In the data rows, the value 128 means zero.
Here are some points, each followed by its number:
[121 109 132 106 112 130 122 122 117 115 124 147 140 132 119 118 132 133
 127 117 122 130 134 136 135 133 133 131 136 132 131 131 125 131 131 127
 131 127] 0
[124 111 136 102 104 137 120 116 114 119 129 148 135 127 111 114 134 139
 131 113 118 133 132 137 134 126 126 126 132 136 134 125 118 125 128 129
 128 127] 1
[152  92 154  93  88 143 159 122 114 123 126 127 129 129 126 125 114 126
 136 142 126 115 123 135 133 124 118 118 120 118 111 109 125 142 146 134
 126 128] 2
[124 100  75 120 158 133 142 139 126 118 124 133 146 147 148 132 130 124
 121 132 146 143 156 136 108 111 126 145 157 148 143 147 130 118 101 112
 150 156] 3
[117  85 138 121 117 138 118 141 139 118 115 116 131 137 135 127 119 124
 134 145 127 112 121 136 140 131 122 115 133 145 143 132 116 111 128 142
 131 117] 4
[122 111  73  97 144 173 151 110  89  88  96 148 133 147 144 126 124 120
 111  97 114 144 115 103 111 118 123 135 147 149 132  94  93  85  93 115
 153 155] 5
[126  93 130 122 122 134 123 144 138 124 123 126 129 130 134 131 124 127
 138 147 130 113 129 139 134 123 124 132 139 139 137 134 125 114 127 139
 138 122] 6
[156  97 150  95  92 143 116 136 147 144 133 106 105 107 118 138 130 130
 136 134 117 115 112 124 134 137 135 126 112 104 103 114 138 137 135 130
 118 118] 7
[ 70 145 100 133 151 111 116 148 153 127 106  88 130 165 172 134  89 108
 162 212 134  55  84 159 214 163  88  32 121 217 210 111  35  70 184 234
 163  58] 8
[177 178 118  93 114 129 107 150 190 184 147  60  94  90  93 132 157 173
 167 126  94  98  92 122 165 169 148 101  82  80  88 102 141 186 191 147
  73  82] 9
[ 95 133 135 144 134  86  97 116 133 151 156 140 141 125  94 103 102 115
 124 140 151 137 156 150 129 116 103 112 107 128 137 148 136 151 151 129
 104 110] 10
[109 110  76 106 148 152 136 119 113 117 124 140 148 152 141 119 111 113
 117 128 139 136 138 126 120 114 111 124 138 151 144 124 107 104 102 112
 140 150] 11
[ 76 184 137 192 164  96  67 127 142 149 160 146 154 122  77  91  79  97
 114 137 154 144 182 179 115  85  79 117  98 114 138 187 175 177 149 120
  70  89] 12
[141 101 112 133 142 108 133 157 144 113 107 112 146 143 120 110 122 142
 152 139 118 110 139 157 133 116 122 133 160 144 133 132 127 130 133 137
 140 128] 13
[ 96 152 142 149 134  86 110 122 136 151 151 130 137 123 102 114 102 112
 127 145 145 127 139 127 110 103  97 121 121 128 127 132 133 151 151 130
  93 100] 14
[173 141 115 155 155 135 177 135 113 100  97 119 122 144 169 149 164 155
 139 112 103 122  98 103 142 162 170 136 166 140 112  78  98 100 117 142
 182 165] 15
[128  97 134 109 109 131 136 126 120 119 125 140 127 127 123 127 116 120
 131 142 129 115 119 117 118 122 127 135 132 122 119 123 132 133 135 135
 132 125] 16
[157 104 152  82  81 150 116 132 153 154 135  91 112 112 108 124 137 146
 142 122 110 117 112 117 140 146 136 117 108 109 111 105 123 142 142 126
 114 122] 17
[117 206  91 110 139 184 125 180 188 145 129  99 129  89  52  98 185 214
 177  71  67 125 157 161 111 118 169 190 146  45  34 124 209 208 130  63
  75 148] 18
[104 132  76 105 146 160 130 102 102 130 147 164 113 115 151 157 139 104
  85 120 163 167 141  88  82 111 137 161 137 127 142 166 148 112  87  97
 132 151] 19
[ 75 135  95 129 151 149 150 119  89  76  93 163 161 173 163 118  79  77
  92 130 151 149 152 138  98  80  82 133 159 181 167 132  95  71  78 118
 162 155] 20
[183 124 147  91  92 133 102 138 164 165 148  97 103  89  89 130 156 169
 167 140 102  92  95 125 169 178 165 113  92  81  97 128 158 169 171 147
 106 103] 21
[144  98 100 160 166  85 154 200 170  93  74  93 183 181 111  72 115 164
 185 141  98  89 149 189 143 104  99 121 181 166 140 119 110 129 136 134
 125 124] 22
[135  94 119 115 125 120 126 132 119 111 118 139 145 135 113 109 133 141
 136 116 116 128 137 146 134 131 133 130 129 125 133 144 137 128 117 117
 128 136] 23
[178 130  96 129 153 150 149 175 137  81  89 146 175 148  76  69 133 171
 156  77  81 133 177 179  98  84 123 177 174 106  79 118 167 160 110  82
 105 155] 24
[ 69 136 101 142 156 139 140 139 118  93  88 116 152 178 172 124  83  89
 124 168 151 114 127 135 129 105  84 103 154 198 190 135  76  70 109 152
 156 124] 25
[124 138 155 162 131  87 152  96  92 117 119 133  84 125 211 199 165 118
 110 137 132 122  68  80 167 194 171  99 132 159 157 104  80  73 138 190
 194 127] 26
[119 111  99 193 190  56 106 103 108 130 150 168 193 179 121  80  40  53
  86 161 206 169 199 155  82  57  46 115 125 177 191 190 129 130 108 100
 107 129] 27
[ 63 107 121 109 120 138  96  68 101 168 178 146  90  98 146 167 112  82
  99 171 169 127 101 104 154 150 107  76  82 154 178 139  89 103 159 180
 131  82] 28
[ 92 156 168 195 147  70  95 123 153 166 168 137 153 131  93  97 101 120
 132 160 164 131 170 168 141 117  92  97  84 128 159 190 156 171 152 123
  84  98] 29
[129 123 118 110 124 119 130 134 125 111 122 146 146 138 121 114 131 138
 131 120 122 132 143 148 128 125 136 142 151 131 124 128 132 139 134 131
 136 130] 30
[120  97 144 110 108 145 117 125 125 124 128 132 134 133 139 135 131 125
 123 130 132 129 131 136 144 141 139 127 125 135 143 147 133 121 125 134
 135 128] 31
[176 170 179 124  90 120 102 123 149 165 153 101  79  73 113 159 184 162
 129  96 110 137 102  91 129 172 194 156 105  62  73 120 170 168 148 121
 104 123] 32
[119  94 170 101  83 158 134 114 113 128 135 140 127 128 137 134 128 119
 124 145 138 119 122 131 143 142 134 119 124 136 140 139 127 125 142 150
 141 120] 33
[109  96  72 183 203  61  99  98  97 114 142 181 182 173 123  88  43  51
  80 154 195 166 193 154  85  59  47 114 104 162 189 201 139 120  97  96
  95 124] 34
[181 135 115 176 170 109 183 129 100  84  81 122 117 143 173 153 169 155
 133  93  86 123  88  95 136 160 174 146 169 140 107  60  89  95 117 139
 183 165] 35
[ 88 132 187 119  81 154 111 108 126 151 155 137 125 130 147 143 121 106
 113 152 160 137 133 129 147 146 124 103 109 144 159 149 119 132 157 163
 132 103] 36
[ 85 167 147 199 162  68  88 122 143 168 175 144 151 121  85  98  85 103
 123 158 163 134 163 159 122  99  83 109  96 126 146 171 149 165 158 131
  91  98] 37
[100 138 156 181 145  81  87 119 152 168 166 124 144 128  94 101  90 107
 128 163 161 127 161 158 136 115  93 105  82 119 141 170 154 174 156 122
  83 101] 38
[151 144 157 165 132 101 196  91  49  64  93 179 108 137 207 184 167 105
  61  59 130 195 129  66  62 110 168 199 190 134 115 106 119  58  26  75
 208 227] 39
[ 96  98 170 191 141  71 115 161 172 144 128  98 165 166 124  92  73 110
 159 185 142  89 147 195 169 113  72  78 120 169 168 142 104 138 168 166
 121  93] 40
Which three points above are nearest to each new point, looking only along the 2 directions in which the numbered points spread most? Their numbers follow each, nearest first.
[169 170 111  96 119 143 128 114 108 121 144 167 125  98  93 128 158 145
 101  69 122 175 166 108  63  94 160 210 153  73  75 150 199 160  82  53
 110 178] 24 7 17
[ 78 117  97 162 171  84 103 117 126 138 144 144 151 140 116 107  91  97
 108 133 156 150 160 145 113  99  88 120 113 144 155 156 131 131 122 118
 106 120] 8 28 40
[ 86  96 163 183 140  76  99 158 170 139 117  90 155 156 111  91  73 112
 152 179 138  91 133 165 150 113  77  83 115 163 162 136 102 132 161 156
 102  83] 40 37 10
[143 135 103  84 116 152  79 115 169 204 173  69  40  58 135 191 155 131
 148 183 135  85  49  80 188 206 160  71  46 102 135 125 119 133 191 195
 107  51] 21 9 17
[179 116 148 111 102 162 171 133 118 108 103 116 113 131 154 147 149 142
 130 105 100 124 109 132 145 141 137 124 129 120 107  92 114 113 120 128
 142 142] 15 24 2
[161 116 123 109 118 168 155 117 108 118 123 133  98 111 159 166 171 140
 112  98 120 150 120 100 108 132 156 156 147 118 115 119 130 112 103 117
 143 148] 15 35 26
[150 133 126  97 108 146 144 183 204 180 139  46  85  94 115 147 161 183
 199 178 101  60  82 131 175 166 151 106 112  97  91 103 140 173 191 162
 111  95] 21 9 18
[174 102 120 105 116 165 171 124 107 105 101 120 106 124 143 146 133 132
 131 112 100 117  96 103 117 122 128 132 145 127 102  79 106 110 119 128
 148 149] 15 26 35
[123 200 137 165 146  97 212 113  60  50  68 160 162 195 206 136 136 122
 107  94 124 157 125  98 103 120 140 152 214 199 154  76  55  50  67 122
 224 209] 39 5 26
[ 88 107  76 114 151 150 148 112  95 101 116 154 162 163 144 111 106 106
 109 124 148 150 147 127 103 100 100 130 151 172 164 135 103  93  94 113
 148 156] 25 20 11
[ 99 101  97 170 178  78 148 128 136 149 156 142 158 152 129 107  73  88
 120 173 167 123 150 143 108  88  85 120 120 135 135 141 135 146 135 121
 117 129] 8 28 40
[168 105 128 106 115 162 175 136 121 119 116 125 117 127 142 141 140 139
 137 127 114 116 114 122 130 127 135 135 143 127 109  87 107 113 122 135
 153 142] 15 24 26
[182 125 145 157 137 142 161 132 124 115 105 110 114 130 145 140 166 167
 153 107  92 114  93 110 152 174 175 130 150 125 104  79 104 116 134 142
 166 155] 15 35 24
[ 77 120 136 143 132 128 155 131  98  79 100 167 175 183 170 119  94  86
  95 130 156 152 169 142  85  75  96 154 180 181 170 151 111  77  70 106
 167 168] 20 25 11
[145 183  86 179 192  96 204 115  74  65  69 134 145 181 198 144 143 132
 113  83 109 151 112 101 118 135 147 139 190 171 127  58  64  73  92 125
 198 194] 39 5 26
[ 96 142 175 128  95 148 134 141 134 115 102 105 137 162 160 129  91 103
 146 180 134  85 102 147 171 141  94  70 120 178 175 119  77  85 142 175
 149  99] 28 22 4
[176 109 185  99  69 131 130 140 151 156 143 108 110 105 105 125 135 146
 158 147 113  97 103 126 150 149 143 122 108 101 102 117 142 160 159 141
 125 120] 17 7 21
[ 92 124 171 130  99 145 117 149 150 126 109  96 132 155 161 132 103 115
 151 190 137  78 103 151 179 150 112  83 133 181 181 126  78  93 155 190
 152  91] 22 28 36
[130 144  86 152 173  90 174 180 146  82  78 121 189 193 126  73  85 131
 162 145 112  98 152 180 127  84  79 123 169 171 140 109  98 102 107 124
 149 147] 11 8 3
[135 155 131 103 109 162  66  75 123 193 197 139  44  41 129 199 172 119
  98 137 152 141  86  68 140 185 183 125  64  78 119 152 160 132 143 146
 116  98] 17 7 24
[155 119 153 179 146 104 192  83  45  79 107 182 109 131 197 182 180 117
  63  54 135 202 126  53  58 121 184 203 190 128 108 109 130  73  35  74
 193 226] 39 35 26
[151 139  75 119 158 129 132 154 137 103 108 136 168 149  93  83 141 167
 149  84  96 139 168 168 117 104 134 161 170 127 107 124 145 150 122 102
 119 148] 2 1 16
[ 74 138 136 132 126 139 149 121  89  80 102 165 170 179 168 119  88  81
  95 141 166 151 163 135  89  82 101 152 175 180 168 150 113  76  71 110
 175 172] 20 25 11
[175 166 146 127 116 128 103 109 133 160 152 109  71  67 110 161 190 160
 115  76 105 155 101  73 111 162 190 161 106  66  73 117 170 151 122 101
 102 137] 32 17 21
[ 99 131 150 145 126  89 104 122 131 138 143 136 142 132 112 113 101 109
 119 139 145 130 147 145 129 119 107 111 106 122 136 151 142 154 150 129
  97 107] 14 10 36
[159 176 129  93 102 158 201 167 136  85  61  82 140 183 171 117 113 137
 165 143  94  82  85 122 145 124  98  91 155 173 136  55  52  82 122 150
 161 139] 26 5 15
[153 104 132 118 117 158 151 124 109 102 102 126 122 137 153 140 153 145
 129 103 105 131 112 122 140 147 147 129 145 136 123 101 108 110 122 133
 149 144] 15 26 35
[153 167 131  87  98 168 200 174 140  89  66  85 143 182 179 125 118 139
 169 158 102  75  92 130 149 129 111 104 167 181 143  67  55  82 128 159
 173 136] 26 5 15
[165  97 145 118 110 151 149 131 138 137 121 101 117 126 138 135 156 155
 136  98  95 126 112 121 140 148 139 120 136 130 107  78 101 128 136 130
 132 136] 24 7 2
[170 117  76 125 164 132 154 168 140  99  98 132 163 151 101  86 128 157
 154 113 103 117 161 163 110  98 132 171 168 112  94 123 155 160 125  98
 118 156] 2 24 1
[167  98 128 182 164 107 196  78  50  90 122 182  96 112 184 188 197 131
  64  44 123 200 132  53  52 112 175 206 188 120  99  99 129  84  45  69
 183 216] 39 35 15
[150  88 126 102 112 144 177 180 133  60  57 124 170 164 106  81 160 192
 159  46  54 135 155 164 102  99 151 191 202 109  63  77 142 143  94  77
 135 183] 15 35 26
[ 67 147  94 126 149 104 110 133 143 137 117  90 113 148 180 155  89  93
 148 222 151  63  73 131 202 170  97  41 104 202 214 131  51  68 173 227
 164  65] 8 28 22
[133 157 129 135 131 168 125 231 217 121  81  56 168 141  49  55 153 229
 223 100  37  70 141 198 162 127 139 142 154  89  60  93 159 198 168 111
  78 117] 9 21 18
[ 80 131 113 151 152 135 164 147 122  94  93 126 151 177 177 128  85  93
 131 182 154 103 126 133 127  98  77 104 154 198 187 136  80  73 108 151
 159 122] 25 20 11
[127 181 187 126  89 100  88 133 167 178 161  90 128 114  94 111 136 149
 145 133 130 128 130 136 150 152 136 105 101 114 124 139 140 176 176 138
  88  95] 21 9 17
[154 109 117 152 151 144 132 246 218 100  58  51 180 165  66  46 125 207
 225 117  42  59 140 210 160 115 121 134 161 113  78  89 137 171 159 122
  91 107] 21 17 9
[ 95 162  94 105 134 160 100  46  73 168 201 191  72  68 166 206 168  82
  37 102 196 216 138  54  77 139 174 169 110 101 138 187 174 112  81  99
 151 158] 19 3 5
[146 234  96 160 171 136 108 124 124 136 156 165 135  89  62 106 146 139
 103  66 128 187 195 135  46  62 121 199 135  69  82 171 212 178  87  37
  60 147] 7 2 36
[156  91 100 131 150 152 148 113 106 118 127 145 101 113 156 162 158 127
 105 104 128 149 113  87 106 141 169 162 144 111 106 112 132 112 106 118
 158 160] 15 26 35
[147  96 148 113 107 158 157 129 108 102 103 132 128 141 158 141 151 141
 126 103 107 130 119 127 145 149 151 131 143 131 122 106 109 118 129 138
 149 140] 15 26 24
[147 112 115 156 156  85  96 172 207 177 131  42 125 123  79  91  96 152
 190 171 101  61 100 169 188 142  86  61  80 125 125  94  99 165 201 165
  74  58] 38 29 10
[156 118 166 101  84 144 120 125 144 145 129  92 113 115 114 127 146 152
 140 111 103 122 103 111 138 153 146 113 115 111 102  93 120 146 154 136
 111 119] 17 7 24
[134 210 125 150 143 110 203 118  63  51  62 147 146 178 196 143 128 112
 102 104 124 147 120 103 107 116 136 154 198 180 143  83  72  48  64 121
 220 204] 39 5 26
